The rows of X fall into 3 groups, and each row is roughly a mix of its group's hidden directions; some rows fit no group.
X:
[[-12   0  -7   2   0  26  -5 -13  20  -3 -10  15]
 [  9 -17   3  14 -13   4   0   1  -7  21  -4 -24]
 [ 10 -21  15  -6  -1   2 -13 -13  11  11 -20   3]
 [  7   3 -31  13  16   5  -8  -6  -7   5  -8  10]
 [-21  -7  -3   1 -16   8  -4 -20 -12 -14  -8 -13]
 [  9  -9  16   1   6 -13 -19  11  20  -2 -13  10]
 [-21  -2  14  17   2 -14  -8  -1   8 -19  -2 -14]
 [-20   4   0  18  -6   5  14  24  -9 -10   3  -6]
 [ -3  -2   1  16   7   4  23 -20  13  -8   6  15]
 [-20 -19  -3   0   5 -21   0   3  -2  -2 -22 -10]
 [-14  11 -14  -2  -8   5 -12 -16 -13 -12 -22  -3]
 [ 11  -4 -19   0   7  -6  10  19  15  -5  21   7]
 [ -9  12  21   7  -3  14  22  -7  -5  10  -8  13]
 [  8 -12 -11 -16  -2  -8 -21  13   7 -13  13 -12]
 [ 10  -9   4 -16  -5  -7  17 -13  -5   5  25 -10]
 [ -8  19  23   1   4 -16   8   5   3   5 -21   1]
 [ -7  23 -15  16  -1 -10  -1  -2  -7   1 -19 -16]
 [ -2 -22  -2  19 -24   9  -1  -5  -6  15  -3   0]
 [ 11   0  17 -17  11  -3 -16   7  22   0   0  13]
 [ -5 -12  15 -26  -8   3  11 -15  -6   9  -3 -14]
 [-20  -1   6 -14  -6  12  11 -25 -10   6  -6  10]
 [  7  -7 -35   3   0  13 -13  -6  -5  -1   8  -3]
 [-11  14  15   4  -6  -6 -17  25 -13   1  -3  -8]
 [  6 -31 -11   8 -19   6   3  -4 -10  -2  -5  -9]
 [  2  14 -16  22   8  -1 -17  19  -1  -6   0  11]
 [  1  -7  -1   1  29  -5 -15   1   1 -23   0  11]
 [ -4   0  -7   1  20   4  -2  -9   8  -8  31  14]
 [ 10  -1 -11  -4  13  17 -21  15  15   0 -13   8]
 [ -2   2  -1 -20   9  20 -12   5   1   3  16 -22]
 [ 13   1  -8  28  -1  -6   4 -14 -11  -3  20   3]
 [  0 -13 -14  -1 -16  -9  -4  18  16 -15  -6 -16]
 [  6  18   3  13 -26 -13   8  10 -10   5   7   8]
 [ -6  21 -24  12  -4   2  -1  -8  -5 -15  -9  13]
 [ -7  10  -7  13  -6 -14  -9   1 -11   0  29 -10]
 [-11  -3 -24  -4  18  10 -15  -5 -19  -1   5  -1]
 [  4 -15  24  26  -1   8  -4  -5   1  -1 -14   5]
 [-13   5  13 -11  -3   4  15   4 -31  -3   9   4]
 [ 14  17  13  13 -20  -8   5   8  11  17   5   0]
 [-12  -7  22   2 -18   1   6 -13  -5   9 -12 -19]
 [-14 -20  -4  -7   6 -21  -4  17   3  -4 -16  -8]
 [-10 -17  -7 -12  -6  20  -9 -15 -14  -7  -3  14]
 [-15   0 -12  -1  -3   4  20  -6 -10 -21  16  11]
 [ 15   2   8   1 -29 -14   4   1  20   6  -1  -3]
 [-15  11  -7 -10  -2  -3  13 -10   9 -25  17   3]
 [ 11   3 -27   6   2  -5  16   1  -2  13  12 -17]
 [ 10 -16 -19   7  11   3 -21  17  -3   4  -8   9]
 [ 19 -17  15  17 -12  20   1   1  -2  -9   3   2]
 [ 12   4 -12  15  -1   7  10 -14  14  10 -18  17]
 [ 37   3   1   4  11  11   4  -6   6  -5   9  -4]
 [  3  16   3  -7 -24  16  11   4  -8  12   4  17]
 [ -2 -15  -7   4  23  -5  18 -22  -4 -10   4   1]
 [  7  11   8  26   9  -8 -14   1  -4   9  -4 -21]
 [-35   9  -8  -4 -10  -8   8   4 -10   2   5  -6]
 [ -6 -23 -15   8 -13  12 -15  -8  -9  -5  -2 -15]
 [-15  -2  16   1  28 -15   3  -5 -14  -4  -5  -3]
 [ 11   1   8  -9  10  14  -6 -10 -11  26  -4  16]
 [  3  16 -17   2  -8  -9  -4  -1  18 -13   4 -24]
 [-25 -11  -2  -2  -5 -16   4  18   8   2 -14 -14]
 [  6   7 -12  -1   2  -7 -27  16 -12  13   0 -15]
 [-10  15  -9  -2  -8   7   6  -5  18 -12 -27  -6]
 [  4   3  -2  -1 -19   4 -15  -5 -11   0 -26 -19]
 [-17 -29  11  -3  -5  -9   6   0  -8   7  -4 -18]
 [ 24   3  -9 -10   1  16   0  14   4   9 -13  16]
 [ 13  16  18  14   7  -9  11  11  -8  16  11  -5]
 [  9 -19  25   3  -1   5   1   1  -2  26   2  -5]
 [ -5   7  -9  -5  10   3 -16   1   3   9 -28  19]
 [ 23  -5 -16  -5  20  -9   3   5 -19   8   1  -5]
 [-16   1  28   2  -8  -6   5 -13   4   7 -11 -16]
 [ -9  24  -5  -6 -12  -3   0  17   6  -6  23   8]
 [-22  -5 -10  -3   3  -9   2  -3 -23 -22  -7   2]
 [ 11 -25  21  20  -6   5  -6   8   1   7  -1   3]
 [  4   7 -27 -17  -4   9  12   0  -7  -7   3  19]
 [ -8   7  21  11  -2 -22  -4   5  -7   6   3 -23]
 [  9  -1 -20   9 -17 -24   7  -3 -15  -5  -8   5]
 [-13  -8  12   3  -1  -8   1  19  20   1 -21 -11]
 [-21  15 -12  -4   5   0   5  27 -11  -3   5   4]
 [-10 -32  14  13  -9  -4   0  -4 -12   1  -4  -6]
 [ -9   2  10 -18   9  -2 -11   6  13  -9 -28   7]
 [  0 -20  -2 -12  29   4   1  -5  -2  -9 -16  -6]
 [ -8  24  -3  -6  27  -4   3  -8  -6 -12 -10   5]
 [ 16  -7 -17 -10  24  19   3  -2   1   3   4  11]
 [ -8 -10   2   0 -16  13  -6 -25  -7   8  -1 -21]
 [ 10  12   2  23  14 -16  -2  14   8  10   4 -14]
 [ 24   6  -8  11  -9  21  -1  -1  -2  12  16   9]
 [ 19  -8   5 -18 -18 -19  -1  11   0   3   2 -14]
 [  9 -18  22   2  13 -10   7   0   9  10   3 -19]
 [ -5  18   8 -14 -11  -4 -11 -11   8  -3 -25 -10]
 [  3  -5 -20   7 -16 -13  17 -23  -3  -4   0   9]
 [  8 -12   7 -18 -25 -18   3   8   4 -11   1  -7]
 [ 11  16 -14  -9  -3   7 -22  -8   4 -22   4  -6]
 [ 20  11   8  18 -10 -22  11   8   2  11  -1  -1]
 [  1   0   2 -22   4   5  10   3  -1  17 -11  27]
 [-10  -4  -9 -25 -12  -1  11   1  15 -18   1  12]
 [-25 -14  11  -5 -12   3  12  -8 -12  -6 -15   6]
 [ 13 -25  27   0   4   9  -3   3   2  -6  -9  -3]
 [-20  13  16  15   2 -13   0  -2  -3 -22  -6  -7]
 [ 24  -6   8  12 -14  18  -3   1  16  13   3   2]
 [-12 -17   7  17 -20   4  -2   6   2  24  -2  -1]
 [ -6  -6   7  -2  16 -11  -2  22   5 -20 -20  -2]
 [ 11  16   5   4   7  20  14   8  -4  11  16  17]
 [ 23 -10  -1 -17  10  11  -4  11  15   4 -15   3]
 [ 12   7  -3   6   6   9 -14  21  13   2 -23  11]
 [ -5   4  24  16   3  -9 -10  -5   2 -22   0  15]
 [ 26   1 -14 -16 -14   4 -10  11   7  11   6   3]
 [ 13  22  13  13  -7  -3   3  10  -2  23  10  -2]
 [ -6  -9  13  -1  -4   3 -17 -17   9  19 -11 -19]
 [-17  12  -2  -2  -5  18  13  27  -8  -8   4  -3]
 [-17  13  -4  -5  15 -12 -15   9   1   2 -18  18]
 [-18   1  -8  11   3  12  13 -23  -7  -1 -14  15]
 [-14  14  11  15  -7  -1  -9  -7   8  11  23 -13]
 [-23  -7   0  -8  10 -15   8  17   1  13  -8 -17]
 [  8  -1  -2   2   8  21 -16 -21 -17  11  10   4]
 [-34  13   4  11  -3 -16   2  -5   3   2  -7   1]
 [ -7   1  -2 -15 -23 -10  17   4  18  -3 -10 -13]
 [-22 -20   6  -5   3 -13   5  16  -2  -1 -14 -15]
 [ 16   8 -33   0  -2   5  -4   4   0 -11  13  -3]
 [-15  15  -3   4  10  -6  11  -5   0 -25  18  10]
 [ 12 -28  -2   3  18  12   4 -16 -10  -3  -1  -2]
 [ -7  30 -14   3   4   0  15  13   5 -13   6  -6]
 [  8  10   4  16  -2  -6 -18  15  16  11 -19  -5]
 [ 17  12  -2 -21   5  -2   8   8   9  19  -8  16]
 [ 11   7  -7  23 -10   0  10 -20  13  14   6 -10]
 [-11   8   3 -26 -10  -3  22  -6  13   0  -5   9]
 [-15   9  -5 -16  -5   1 -17   2   2  23  -3  20]
 [ -1   8  -4 -12  24 -17   2   4  16   9 -16 -12]
 [ -4 -29  12 -10  -5 -12  -9 -13  -1  15  -4  -5]
 [ -5  -9  27   1   9  11 -13 -20  -6   9   9   2]
 [  1   7  14  18  -6 -25   3   4   3  -3  18 -13]
 [ -2   0   1   5 -10 -25 -16   0   0   5  11 -26]
 [ 20   5  21   3  23  11  -4   1   7  -4 -10   6]]

Here is one row of each group, with its name. Which group are the others in?
[ 12  -8  -3  10 -18  29   6  14   1  -8  -6  -1] => N
[-22  -5   2   3  19   0   2  -6   0 -13  13  23] => W
[  3 -20   2 -14   5   2  23 -21   9 -10   1   4] => R

[ -3 -26  22 -10  -5   0   3   9   5  13 -12   9] => W
[  4 -13   4   9 -10 -25  -7 -16  14 -16  -4  -4] => N
[  1   5   3  -3  -1   6 -18  -1  13  15  27 -17] => R
[ -9 -20  13 -18  13  -7  -6 -11  -8  -1 -19  -4] => N
[ 20  -2   4 -14  -2   2  22  12   4  10  16  13] => W
[ 17   7 -11   4  13  -8   3  11  20   5  23  -3] => W
[  6   5 -15   0   7  13  12  -1 -18   6 -19  21] => R
[  1  15  21  -6  -2 -17   9   8  23  -7   2  -8] => W
[ -3   1 -10  -1   4  24  14 -12  -1  -1 -12  25] => R
[ -6  -7   5  -1   9   4  -1 -23   6  20 -19 -16] => R
[  0   1   6   8  26  -5 -13   3   8  24  -6  11] => W
